The same turns and mirrors carry the whole set onto itself and the rows of a family onto each other. Which other rows belong to the same family as each row named below? List them in the order they appear above.
These 28 rows form 7 families of 4 rows each.
lezo: [19, -13, -64, -6, 15, 16, -23, -29, -22, -31, 36, -57, -25, 5, -33, -1, 11, 14, -20, -19, 11, -17, 54]
vus: [-19, 18, -17, -13, 40, -4, 23, -32, 6, -66, 11, 1, 21, 22, -13, -15, -45, -38, -21, 11, -22, -46, -13]
rede: [-6, 38, -21, -23, 31, -11, -16, -35, 17, -57, 45, -2, -26, 24, -60, 3, -40, -14, 42, 6, -30, -21, -3]
zoniz: [2, 40, -2, 39, -71, -37, -19, -30, -10, -27, -4, 33, 23, -19, -5, -10, -9, -50, 48, 5, 0, -20, -13]
fope: [38, -12, -29, -37, 44, 25, -50, -16, -19, -35, 13, -5, -49, 6, 15, -5, -3, 2, -11, -41, 8, -59, 36]
Seliz: [13, 33, -29, -23, -5, -5, 1, -50, 0, -42, 35, 3, -5, 46, -18, 35, -38, -20, -13, 37, -47, 7, -14]
Ziga: [7, 35, 4, 19, -68, -53, -5, -4, 32, -6, -5, 28, 25, 10, -6, -12, 15, -35, -4, -10, 22, 6, -35]
merup: [20, 27, -12, -11, 40, -8, 7, -16, 3, -15, 26, 24, -27, 61, -35, 18, -39, -17, -46, 18, -43, -4, 1]
defo: [10, -48, -39, -25, 46, 39, -35, -3, 0, -15, 0, -15, -24, 36, -16, 9, 17, 20, -18, -8, 33, -28, 36]
gupu: [4, -23, -21, -9, -18, -8, 24, 23, -46, 41, -19, 26, -30, 24, 4, 4, 24, 27, 7, -28, 47, 8, 43]
buvuf: [-27, 13, 31, 14, -21, -44, 39, 13, -9, -14, -22, 25, 35, -19, 20, -8, -8, -38, 39, -16, 5, -28, -14]
Merav: [16, 52, -14, 5, 21, -27, -27, -52, 13, -34, 12, 6, 6, -6, -5, -1, -66, -14, 10, 37, -50, -16, 0]
ler: [-3, -13, -6, 13, -9, -29, -36, 16, -59, 51, -34, 15, -23, -10, -15, -23, 0, 19, 22, -52, 17, -2, 42]
gug: [16, 42, 8, -16, 38, -27, -19, -52, 58, -20, 17, 16, -12, 18, -23, 8, -46, -15, -16, -5, -10, -4, -25]
Mukik: [-3, 26, 9, -1, -53, -54, -14, 30, -19, 1, -14, 17, 30, 4, -27, -42, 14, -19, 57, 15, -18, 9, -16]
Zano: [-34, -31, -5, -33, -22, -14, -6, 6, -58, 20, -49, 21, -27, -21, -4, -41, -15, 25, 21, -25, 23, 2, 40]
tarif: [23, 2, 39, 20, -45, -11, -15, 29, 8, 3, -12, 8, 20, 13, -9, 27, 32, -52, 42, -21, 26, -7, -17]
puva: [7, 38, -31, -4, 6, -19, 3, -19, 16, -53, 14, 6, -48, 35, -43, 4, -39, -19, 17, 58, -40, 11, -6]
Kunu: [-25, -39, -54, -41, 0, 21, -11, -20, -8, -57, 12, -41, -36, -15, -17, -5, -2, 25, -6, -4, 17, -25, 49]
lumu: [-5, -19, -49, -41, 22, 36, -18, -52, -3, -21, 7, -24, -78, -2, -20, 23, -14, 22, 4, -13, -1, -21, 19]
kesu: [-4, 2, 37, 8, -48, -27, -42, -6, -6, 6, -22, 39, 20, 7, 3, 27, 3, -38, 58, -2, -12, -2, -34]
netip: [-10, -27, -26, -18, -60, -5, -17, 13, -45, 37, -57, 6, -26, -13, 8, -28, 33, 16, 11, -4, 8, 5, 5]
kubu: [35, 7, -30, -14, -41, -25, 2, 36, -60, 13, -15, 20, -29, -1, 42, -23, 24, 9, -8, -38, 18, -24, 38]
Sutes: [6, 12, 30, 16, -38, -26, -28, 9, 6, -18, -30, 26, -13, 1, -27, -15, 9, -45, 78, 30, 2, 11, -24]
Mupu: [0, 11, -6, 16, -43, -23, -3, 1, -66, 42, -33, 28, -17, -8, 15, -31, -46, 0, -10, -54, 1, -9, 27]
Fad: [43, -18, -44, -2, 30, 44, -3, -8, 30, 2, 22, -28, -59, 1, 9, -13, -17, -15, -18, 18, 5, -15, 45]
bug: [23, -26, -24, 2, 7, 24, -34, -42, 9, -48, 37, -50, -12, -27, 6, 2, 0, -3, -24, -24, -10, -46, 36]
kito: [13, -21, -23, 32, -38, 16, -9, 33, -13, 50, -28, 39, -54, 0, 12, -35, -1, -34, 11, -19, 31, -12, 27]

The rest of the family of Fad: vus, buvuf, kito
The rest of the family of bug: merup, tarif, Mupu
The rest of the family of gug: fope, Ziga, kubu
The rest of the family of Merav: zoniz, defo, gupu
The rest of the family of Kunu: Zano, puva, Sutes

